Here is a table of points, one per row:
[-0.59  1.05  0.23  0.19 -1.09 -0.54  1.86 -1.17  1.68  0.15  1.74 -1.51  0.50 -0.82  0.04 -1.40  2.00  0.93  0.70 -0.03 -0.73 -0.25  0.40 -0.60]
[ 1.62 -0.41  0.07 -0.53  0.82 -0.50 -0.10 -0.67  0.49 -1.43  1.22  0.68  1.07 -0.94  0.73  2.00  0.26  0.42 -2.15 -1.20 -0.65  1.01  0.74 -0.11]
[ 0.88 -1.48 -0.24 -0.05  0.90  0.90  0.30  0.35 -0.18 -0.62 -0.94 -1.57 -1.09 -0.93  0.24  0.51  1.90  1.13  0.14  1.66  0.65  1.95  3.34  1.12]
[-0.43  1.43  0.06  0.05 -1.14 -0.13  1.15 -0.94  0.29 -1.04 -0.17 -0.16  1.48  1.89  0.22 -1.89 -0.43 -0.27  1.14  0.84  0.49  0.31  0.32  0.97]
[ 1.06 -2.10  0.83 -0.27  0.98 -1.26  0.48  0.12 -0.73 -0.44 -1.15  0.76 -1.73  1.29 -0.68  0.78 -2.99 -1.07  0.35 -0.45 -0.40 -0.59  1.34  0.54]
[ 0.65  1.96 -0.91  0.87 -2.03  0.87  0.70  1.18 -0.17 -0.36  0.11  0.60 -0.35  1.43  0.61  0.89  0.38  0.11 -2.32  0.54 -0.30 -1.32  2.17 -1.66]
[ 1.18 -0.48 -0.03 -0.86  0.58 -2.49 -0.82 -0.35  0.32  1.68 -0.28 -1.13  0.56 -0.19 -0.49 -1.09  0.74  2.13 -1.68 -0.42  1.83 -0.78 -0.26  1.16]
[ 0.69  1.31 -0.21 -0.30  0.56 -0.41 -0.58 -0.38  0.09 -1.55  0.90  0.98  0.11  0.21  0.46  0.38  0.81  1.44 -2.04 -0.36 -0.96 -0.95  1.95  0.07]
[ 2.13  0.27  0.99  1.04 -2.29  0.54  0.11 -0.50 -0.42  1.30 -0.27  0.07  1.66 -1.81  0.74  0.31  0.40 -1.45  0.04  1.15  1.30  0.99 -1.11  0.75]
[-1.53 -0.40 -0.78  0.95 -1.62 -0.39 -0.83 -0.44  0.34  1.20 -0.02  0.14  0.18 -0.67  0.38 -1.21  1.84  0.97  0.68 -0.53  0.44 -0.78  1.38 -0.51]
[-1.84 -1.08  1.73 -2.30 -1.95  1.77  0.62 -1.51  0.72  1.20  1.39 -1.77  1.38  1.06 -0.16 -0.73 -0.50  0.92 -1.27  0.24 -0.43 -0.11  0.20  1.03]
[-0.54 -0.50  1.64 -0.39  1.29  0.16  0.61 -0.17 -0.29  1.98 -0.06  1.89  0.13  0.27  0.17 -2.51 -1.12  0.15  0.38 -1.31 -0.25  0.28 -0.64  0.21]
[-0.94  1.46  0.80 -1.24 -0.72  0.81 -1.37  1.12 -1.16  1.85 -1.35 -0.13  0.70 -1.12 -1.94 -0.51  0.01 -0.69  0.65  0.05 -0.66 -0.84  0.16 -0.26]
[-0.32 -0.97 -0.30  1.58 -1.60 -1.15 -1.20  0.81  0.02 -1.92  1.96 -0.51 -0.73  1.92 -1.19  1.55  0.08 -1.20 -0.21 -0.66 -0.72  0.07 -1.33  1.03]
[ 0.08 -0.37  0.45  1.31  0.20 -1.53  0.31 -1.08 -0.73  0.96 -0.28  1.37  0.33  1.14  1.02  0.78  0.48  0.64 -0.07  1.94 -0.52  0.06  0.66  0.19]
[-0.45  0.57  0.53  1.33 -1.52  0.75 -0.08 -0.74  0.63  2.12  0.16  1.64 -1.85 -0.73 -0.91 -1.45  0.98 -0.45  1.37 -1.19  0.85 -1.99  0.57  1.72]
[ 0.56  1.24 -0.20 -0.63 -0.24  0.12 -0.49 -0.12  1.30  0.38  1.53  1.88 -0.57 -1.05 -2.29 -0.18 -0.23 -0.07  1.04  1.45  1.08 -0.52  0.41 -0.13]
[-0.42 -1.66 -1.60  1.91  1.01  0.84  0.07  0.09  0.85 -1.64 -1.00 -0.07  0.71 -2.12 -0.38  2.02  0.46  0.42  0.76 -0.29 -1.52 -1.35  0.74 -0.09]
[-0.55  0.52 -0.24  0.33  1.05  0.62 -1.30  0.61 -0.25  1.00 -0.64  0.25 -0.03  1.27  1.15 -0.90 -1.21 -0.23 -1.34  0.38 -0.82  1.41  0.65  0.25]
[-0.35  1.32 -0.46  0.49 -1.35  0.28  0.61  1.15  0.50  1.66  0.77 -0.07 -0.60  0.85  0.89 -0.84  0.02  0.13  0.14  0.74 -1.25 -0.83 -1.18  1.71]
[ 0.68 -0.68 -0.75 -2.58 -1.55 -0.06 -1.58  2.03  0.35 -1.69 -0.25 -1.33  0.95  0.98 -0.69  1.48 -0.14  1.32  1.62  0.05  0.70  0.90 -0.08 -0.82]
[-0.84  1.80  1.11  0.25 -0.22  0.12  0.04  0.76 -1.49  0.78 -0.19  0.66  0.08 -2.82  0.30  1.82  1.44 -0.10 -0.75 -0.75 -0.52  3.00 -1.31  0.74]
[ 0.53  0.07 -0.47  0.24  1.29 -0.59 -1.36  0.38  0.79 -1.01  0.97 -0.62 -1.35  1.94  1.05 -0.94  1.36 -1.14  1.96  0.63 -0.29  0.01 -0.95  1.41]
[ 0.55 -0.89  0.01  0.20 -2.62 -0.47  0.35 -0.24 -1.04 -0.81  0.57 -0.56 -0.74  0.44 -0.81 -1.59 -2.19 -1.12 -2.13  1.30  0.06 -0.20 -1.32  1.37]
[-0.04 -0.23  1.47  0.63  0.84 -0.14 -1.84 -0.37 -0.43 -0.77 -1.54  0.50  0.25  2.28 -0.95  0.07 -0.57  0.20  0.87 -1.67  0.59  0.49  0.31  0.89]
[ 1.03  2.02 -1.12 -1.59 -1.39  0.37  0.80 -1.00  1.88  0.01  0.05 -0.29  1.26 -0.43 -1.63  0.28  0.81 -1.90  0.07 -0.46 -0.92 -0.55  0.52  1.47]
[-1.54  0.45 -2.71 -1.63 -0.97 -0.27  1.35  1.37 -0.75  0.08 -0.06  0.07  0.67 -1.93 -0.09 -1.01 -0.23 -1.56  0.14 -0.20  0.75 -0.29  0.40  0.48]
[ 2.06 -0.33 -0.66 -0.23  1.31  0.36  1.60  0.49 -0.01  1.69 -0.19 -1.34 -0.20  0.44 -0.72  0.75  0.01 -0.38  0.51 -0.43 -0.61 -0.06 -1.31 -0.94]
[ 0.03 -1.54  0.37 -1.14  1.84  0.64 -0.81  0.91 -0.53 -0.41  0.33  1.19 -0.37 -0.84 -0.36 -1.99  2.10  0.36 -0.65 -0.30 -0.51  0.86 -1.23 -0.28]
[-0.15 -0.50  0.79  0.69  0.90  0.43  0.74  1.23 -0.25  0.69 -2.45  0.05 -0.50  0.55  1.00 -0.05 -0.13  1.60  0.23 -1.07 -0.99 -0.05 -0.37  1.57]
[-1.58 -0.41 -1.62 -1.15 -0.49 -0.42  0.07  1.05  1.28 -1.26 -0.95 -0.86 -0.59 -1.54  0.65 -0.11  0.05  1.13  1.22 -0.39  0.38  0.43  0.28 -1.02]
[ 0.83 -1.69  1.25  0.91  0.53  2.40  0.31  0.87 -0.05 -1.48  1.02  0.87  0.73  0.28 -0.31 -1.21 -0.07  0.22  0.03  1.17 -0.11  0.39 -0.96  0.36]
[ 0.38  0.05 -0.12 -1.67  0.18  0.32 -0.95 -0.41  0.11 -1.40  1.85 -1.10 -1.41 -1.39  0.03  0.35  0.39  0.55  0.19  0.48 -0.99  0.58  0.44 -1.79]
[ 0.54  0.44  0.07 -0.38  0.59  1.82  0.91 -1.11 -1.03  1.38  1.48 -0.97 -0.75  0.59  1.08  1.16 -1.64  0.04  1.69  0.27 -0.75 -2.19 -0.97  1.07]
[-0.59 -1.62  1.52 -0.12 -1.47 -0.22  0.62  1.17  1.79 -0.26 -0.34 -1.37  0.22  1.66  2.00  1.26 -0.56 -0.88 -0.54  0.56  1.37 -1.43 -0.41 -0.52]
[-0.92 -0.22 -1.46  0.98 -1.02 -0.27  1.00  0.15 -1.65  1.68  1.26 -0.34  1.25  0.60 -0.95 -0.96  1.39 -0.34 -1.38 -0.16 -0.04 -0.93 -1.15  0.61]
[ 0.44 -0.51  0.17 -0.27  0.43 -0.25 -0.64 -2.19 -0.56  1.09 -2.09  0.34 -1.03  1.24  0.48 -0.50 -1.65  0.16 -0.45  0.36  0.19 -1.43 -2.97 -1.43]
[-0.61  1.19 -0.47  0.44  2.89  0.58 -2.21 -0.44 -0.43  0.45  1.50  1.62  0.29 -0.63 -0.28  0.91 -0.43 -2.43  0.19 -0.15  0.78  1.20  0.21  0.72]
[-0.97 -0.74 -0.38 -1.74 -0.82  0.56  0.13  0.26  0.78 -1.32  1.10  0.15 -1.13 -0.41  1.00  1.95  0.89 -0.82  1.16  1.43  1.82  0.40 -0.42 -1.43]
[ 0.24  0.31 -0.82  1.31  0.37  0.42  0.65 -0.77  1.43  0.40  0.13 -0.15 -0.51 -1.16 -2.19 -0.69 -0.85  0.36 -1.08  2.67  0.38  0.96  0.00 -0.26]
[-0.31  0.28 -0.46  0.78  0.81  0.50 -0.75 -1.03 -1.65  1.00 -0.66  0.54  0.69 -0.05 -0.64  0.22  0.60 -1.15 -0.02  0.06  0.51 -0.11  0.22 -0.46]
[-1.22 -0.02  2.11  0.61  0.37 -2.84  0.98  1.37 -0.97  0.84  0.75 -0.50 -0.17  2.12 -0.36  0.95 -1.33  1.28  0.99 -0.29  0.96  0.90  1.43 -0.01]
[-0.10  1.11 -0.94 -0.92  0.30  0.08 -1.51  1.26 -1.16  0.00 -0.10 -0.29 -0.46 -0.45  2.89 -1.73 -0.03  1.55 -0.49 -0.02  0.91 -2.37 -0.50  1.63]
[-0.88  0.57 -0.49  0.93 -0.19 -1.56 -0.73  0.35 -1.59 -0.76 -0.33 -0.09 -1.51  0.71 -0.26 -0.39  0.24  1.12 -0.56  0.09 -0.43  0.19 -0.44 -0.96]
[-0.80 -1.42 -0.59 -1.58  0.32 -2.50  0.45 -0.98 -0.10 -0.54  0.37  0.66  0.41  0.15  0.31  0.68 -0.15 -0.81  0.38 -0.32 -0.64 -0.28 -0.26  0.06]
[ 0.43  0.93  0.28 -0.23  0.67 -0.43 -0.33 -0.85  0.22 -3.32 -0.75 -0.74  1.32 -0.05  0.98  1.48  0.75  0.00  1.30  0.61  0.19 -0.65  0.09 -0.01]
[ 1.42  0.02 -0.63 -0.56  1.24  0.24  0.78 -0.35 -1.92 -0.23  0.37 -0.62 -0.26 -1.26 -0.19 -0.82 -0.82 -1.14 -0.90 -0.77 -1.36  0.71 -0.46 -2.52]
There is one direction along which these points spread out most. Take the direction at right angles to it along which they spread out most. Go by this last direction. Where along it does each point below lie, from 0 to 99? 50 is the average, and the first point above lies past it. One standard deviation of the points above along it is 16.
[-0.47  0.98  0.15  0.13 -0.07  1.72 -0.35 -0.84 -2.02 -1.35 -0.92 -1.18 -0.25  1.74 -1.27 -0.07  0.45 -0.14  0.29 -1.42 -0.55 -0.22 -0.13 -1.74] 42
[-0.48  0.06 -1.17  1.72 -0.80  1.53 -0.26 -2.15  1.34  1.44  0.77 -1.61  1.10 -0.03 -0.26  0.12 -0.82  0.73 -0.66 -1.75  1.67  0.03  0.15  0.60] 64
[-0.03 -0.59 -1.77  1.15 -0.04  0.56  0.00 -0.79  0.02  2.37 -0.83  1.01  1.15  1.19  0.81 -0.15 -0.29  0.83 -0.06  0.77 -2.64  1.23 -0.34  0.41] 48
[-0.62  0.01 -1.04  0.02  1.70  1.91  0.68  1.38  1.35  0.52  0.64  1.26  1.29 -0.37  0.68  0.17  0.01  1.31  0.32 -1.03  1.78  0.19  0.43 -1.55] 55
[-0.20  0.50  1.44 -0.87  1.66 -1.31  0.54  0.14 -0.71 -3.54 -0.60  1.37  0.39 -0.74 -0.56  0.04 -0.84  0.75 -0.53  0.90  0.07 -0.89 -0.51 -0.70] 32
[ 1.17  1.07  0.54  1.92  0.19 -1.08 -0.60  0.16  2.14 -0.99  0.53 -1.43 -1.53 -0.50  0.82  1.03 -1.12  0.49 -0.42  0.02 -1.60  0.74  0.07 -1.94] 39
[ 0.73 -0.37 -0.94 -0.53 -2.11  0.60 -0.07 -1.57 -0.21  0.01 -0.99  1.85 -1.87  0.28 -0.40 -0.33  1.09 -0.66 -0.49 -0.79 -0.66  1.29 -0.49 -0.67] 57
[ 0.88  2.05 -0.41  0.14 -0.41  1.11  2.52 -0.70  0.15  0.18  0.90 -0.36 -0.23 -1.87  0.80 -0.71  0.26  1.07  0.31 -2.07  2.86 -0.39 -0.41 -0.67] 75
[-0.15 -1.01  2.13  0.44  2.04 -1.28 -1.10  0.26  0.00 -0.39 -0.42 -1.03  0.06  0.68  0.68 -1.03 -0.35 -2.87 -0.71  0.63  0.44  0.72  0.00 -2.14] 25
[-0.37 -0.64 -0.05  0.26  0.40 -1.03 -0.25  1.78  1.20 -0.51 -2.51  0.93  0.40 -0.69 -1.30  0.84 -0.43  2.20  0.44  0.10  1.11 -0.45 -0.05  0.58] 39
[-2.28  0.81  0.42  0.20  1.86  1.03  1.31 -0.17  0.64  1.55 -1.59 -0.06 -1.12 -0.31  0.27  2.09  1.27 -0.65 -2.01 -0.66 -0.22  0.30  0.55  0.82] 52
[-0.58 -0.22  1.35 -1.12 -0.54 -0.71 -1.52  0.87  0.22  0.39 -0.47  1.05  0.45 -0.10 -1.20  0.00 -0.28 -0.77  0.44 -0.06 -1.38 -0.69  0.43  0.27] 46
[ 1.11 -0.62  0.85  0.60 -0.82 -1.88 -0.69  0.02  0.39 -0.41  0.07 -0.19 -0.99 -0.49  1.05 -0.38 -0.75 -1.62  1.85 -0.95  0.41  1.31  0.58  0.38] 38
[ 1.75 -2.15  0.67  0.28  0.95  0.77  1.63  0.35 -0.83 -0.56 -0.04 -0.44  2.13 -0.76 -0.07  0.52 -1.31 -0.74  1.30  1.07 -0.16  0.58  0.42 -0.96] 39
